In the rows, zero is written as 128.
Y: rows in several groups, each row roughly a mix of its group's directions:
Y (139 x 10):
[[ 81 106 165 128 130  87 111  90 130 116]
 [169 136 157 121 146 126 175  84 149 119]
 [158 115 108 134 161 148 167 108 112 177]
 [102 162 119 178 147 135 123 175 104 134]
 [152 167 170 103 158 111 132  92 153 131]
 [162 120 158 156 175 147 159 116 149 103]
 [113 144  97 101 104 137 119 181  89 149]
 [172 101 114 132 152 138  98 112 175 103]
 [125 197 155 141 125 121 153 128 106 154]
 [ 88  97 104 111 104 104  82 156 129 124]
 [177 135 136 126 170 135 126 106 175 103]
 [187 117 117 108 130 137 126  86 161 105]
 [127 129 170 154 154 118 117 152 164  80]
 [ 99  98  97 117 118 130  71 162 135 113]
 [171  78 135 140 160 144 146  97 146 110]
 [ 95  96 103 105  76 113 120 135  93 132]
 [111 149 155 125  97 115 166 104  81 154]
 [125 128 134  79  88  92 144  87 116 140]
 [134 177 123 123 108  73 124  94 111 141]
 [118 105 177 153 134 105 138  88 150  94]
 [168 166 118 168 146 151 153 114 149 154]
 [178  95  89 108 146 142 112 138 162 118]
 [ 96 159 147 115 119 109  69 153 122 151]
 [179 133 111 175 159 136 143 113 144 102]
 [188 112  97 126 140 163 131 113 147 156]
 [ 75 112 151  88 100  92 128 137 111 130]
 [ 73 159 132 116 124 122 165 167 111 144]
 [130 118 118 187 145 142  84 102 157 119]
 [ 96 175 173 171 128 124 148 128 125 127]
 [159 146 144 173 172 149 164 135 138 112]
 [ 89  88 122 108  91  90 107 114 124 105]
 [140 144 176 121 159 146 114 102 180 132]
 [ 81  79 104 122 107 129  98 156 130 116]
 [171 146 121 170 161 170 124 129 155 134]
 [132 144 151 120 105  99 126 102 176  79]
 [143 140  81 187 154 149 130 138 117 114]
 [113  80 109 118 124 157  79 159 144 121]
 [198 136 121 131 155 137 105  93 131 131]
 [171 151 137 147 175 148 141  97 159 138]
 [106 130  77  99 111 133  98 147  97 162]
 [160 122 126 152 184 160  97 114 153 131]
 [137 166 137 182 172 157 140 136 133 127]
 [137 158 138 167 182 164 129 148 149 132]
 [132  67  88 116 146 131 115  95 131 150]
 [161 134 147 168 179 155 146 104 140 142]
 [ 86 122 131 104 106  89  83 110 145 104]
 [143 158 148 139 103 127 178  99 151  91]
 [ 96 109  93 114  95 120  89 140  97 159]
 [110 127  94 141  63  94 129 112 128 113]
 [141 104  74 104 132 144  79 131 154 128]
 [ 74 110 122 143 104 121  98 150  89 153]
 [165 123 133 168 176 159 113 107 150 118]
 [115  85 173 140 130 103 168 124 150 103]
 [125 129  82 128 152 157  82 153  99 151]
 [164 159 164 152 147 140 169 100 145 114]
 [100  82  91 131  96 140 102 164 112 126]
 [ 86  66 155 125 124 115 107 131 116 105]
 [155 115 128 123 160 148  65 141 159 114]
 [135 155 166 128 134  93 179 116 108 158]
 [180 129 146 148 139 139 140  82 161 104]
 [101 163 170 161 148 124 132 116 146  85]
 [161 146 159 138 156 124 172  91 158 117]
 [120 133 114 125 160 144 140 193  98 155]
 [172  96  92  89 144 159 137 138 147 134]
 [134 123 138 179 126 162  81 124 146  93]
 [166 151 163 129 155 147 123  83 164 132]
 [138 103 149  55 118 108 117 111 141 124]
 [114 153 188 142 144 101 133  95 146 105]
 [141 123  71  91 120 150  85 133 144 118]
 [110 102 140 146 106 121  79 141 160  84]
 [133 120 126 173 166 167 127 140 109 172]
 [182 133 160 135 158 145 142  96 160 116]
 [148 118 177 135 140 100 182 105 142 120]
 [ 91 124 126 109  79 101 137 140  87 158]
 [134 136 121 118  90 107 170  69 117 142]
 [152 151  93 156 125 157 154 151  99 168]
 [125 108 106 143 143 174  98 144 159  84]
 [120 121 143 208 114 147 133 138 138 132]
 [152 155 162 160 156 141 155 109 152  90]
 [102 121 105 162 154 171  96 162 107 133]
 [144 148 158 161 126 160 108 170  90 147]
 [159  77 135 130 160 111 153 104 103 157]
 [134 147 139 103 177 104 175 148 111 153]
 [142 138 126  97 100 119 131  69 126 172]
 [120 127 139  93  76  80 128  98 123 147]
 [ 96 110 119 131  94 131  76 167 140 102]
 [ 85 179 142 113 141 112 103 154 105 150]
 [176  69 120 138 106 144 140 116 142 106]
 [ 89  73 153 128 131  91 155 147 120 131]
 [ 92 147 100 136 112 147  72 164 119 128]
 [168 137  84 143 157 169 118 130 141 159]
 [ 89 131 157 151 112 125 151 125  65 125]
 [155 144 151  91 126  91 140  75 149 128]
 [ 94 109 102  74  97  99 111 136 110 132]
 [125 109 113 100  81 100 100  86 153 126]
 [151 182 152 144 173 134 118 102 151 127]
 [169 152 100 152 141 176 113 161 141 130]
 [132 162 155 189 152 158 147 136 139 127]
 [149 106 107  69 102 102 125 108 116 157]
 [123 187 128 169 150 132 151 138  95 141]
 [132 179 141 140 178 129 139 157 103 152]
 [ 71 130 137 102  94  91 122 131  96 126]
 [138 173 132  86 119 106 141 101 174 141]
 [149 132 147 100 126  92 158  75 159 120]
 [163 109 113 175 128 174 160 130 108 120]
 [152 123 129 119 169 132  93  90 174 106]
 [ 98 171 144 128 122 128 144 162  98 176]
 [ 76 116 153 101 108  86 137 121  94 133]
 [ 67 124 147 121  93  95 121 142  98 130]
 [ 72 124 150 122 124  87 131 174 122 129]
 [ 89 132 131 172 144 141  85 159 125 158]
 [138 112  82 102  98 127  70 118 123 138]
 [101 121 124  87 111  87 108 152 105 167]
 [114 159 171 128 109  92 176 118 117 145]
 [ 95  96 149 140 112  90 110  89 138  93]
 [165 142 138 102 119 126 158  63 136 126]
 [174 143 128 141 181 147 117 105 158 110]
 [105 165 159 120  86  89 157 120 117 147]
 [171 113 112 164 148 175 113 145 150 108]
 [158  98 133 134 143 164  72 150 151 117]
 [126  80 109 120  83 129 142  85 112 151]
 [145 160 153 113 182 117 150 171 127 138]
 [ 70 132 147 110 103  87 119 139  97 121]
 [113 182 178 121 137 102 157 109 123 133]
 [161 103 115 176 142 170 119 161 123 111]
 [104 155 183 127 116  88 148 103 139 108]
 [113 170 165 180 151 142 147 143 136 118]
 [ 86 106 128 113  88  78 125 103 116 113]
 [127 176 155 132 181 157 118 151 115 138]
 [162 130 165 104 125 115 171  80 142 127]
 [168 133 144 122 139 165  74 100 147 138]
 [ 66 123 100 121 113 138  93 158 113 145]
 [173 131 155 160 172 158 138 148 142 109]
 [ 62 146 110 120 100  92 126 119 128 147]
 [ 79 114 117 136 118 114  83 169 116 154]
 [122 133 111 191 158 142 105 154 156 114]
 [159 155 101 139  98 107 132  92 163  94]
 [ 93 163 161 132  91 107 159  98 115 113]
 [130 171 153 159 174 147 152 160 134 134]]

the two rows of each list that fit no group, in list order (the others fit one group, some only roughly):
  * Q853: [155 157 150  94 127 103 184 108 141 133]
  * Q836: [184 155 121 150 171 154 137 144 144 116]
  * Q412: [ 92 109 127 102  81 104 112  91  99 133]
  * Q894: [ 69 135 153 135 108  89 151 127 100 119]
  * Q797: [166  82 133 152 155 146 112 109 153  95]
  * Q665: [130  83 114 108 182 130 117 161 146 107]
  * Q356: [181 141  90 135 151 151 110 103 162 131]
  * Q794: [ 93 104 130 113 115 138 113 186  86 128]
  * Q120: [185 137 139 118 125 133 167  80 143 132]
  * Q192: [149 120 153 154 149 144 156  99 185 114]
  * Q171: [127 153 154 148 151 114 173 128  88 166]
  * Q135: [157  70 114  98  96 144  97 133 123 121]

Q836; Q894
  * Q24: [120 138 113 127  89 147 116 139  60 149]
  * Q128: [125  76 110  76 108 126 100 137 119 150]
  * Q71: [ 73 104 144 124 102 113 135 156  88 148]
  * Q374: [107 115 138  64  99 103 102 142 109 139]
  * Q681: [123 110 139 118  93 108 128  82 134  71]
  * Q842: [151 186 151 114 124 117 174 104 131 139]
  * Q518: [ 74 160 142 114  86  93 126 127 142 121]
  * Q668: [ 76 102 145 150 120 108 109 160  93 147]
  * Q982: [117 149 135 150 116  77 187 110 132 125]
  * Q620: [191 136 133 126 153 148 123  83 148 120]
  * Q277: [ 58 107 123 128 106  96 122 126 107 114]

Q128; Q277
  * Q213: [182 149 142 146 150 139 172 100 142 112]
  * Q664: [123 121 145 100 108  74 147  80 134 148]
  * Q101: [129 107 153 105 144 106 131  60 113 146]
  * Q540: [171 141 160 114 133 111 178  89 127 126]
  * Q896: [116  77  89 123 117 146  78 137 135 112]
  * Q87: [168 119 128 151 150 141 111 100 176  91]
  * Q189: [106  93 114  72 112  99 145 122 100 147]
  * Q707: [ 83  87 114 136 125 129  94 152 117  85]
  * Q708: [171 153 148 118 114 120 121  64 141 138]
  * Q703: [169 118 150 125 105 113 155  72 151 115]
  * Q516: [170 158 162 113 142 104 168  98 144 124]

Q664; Q101
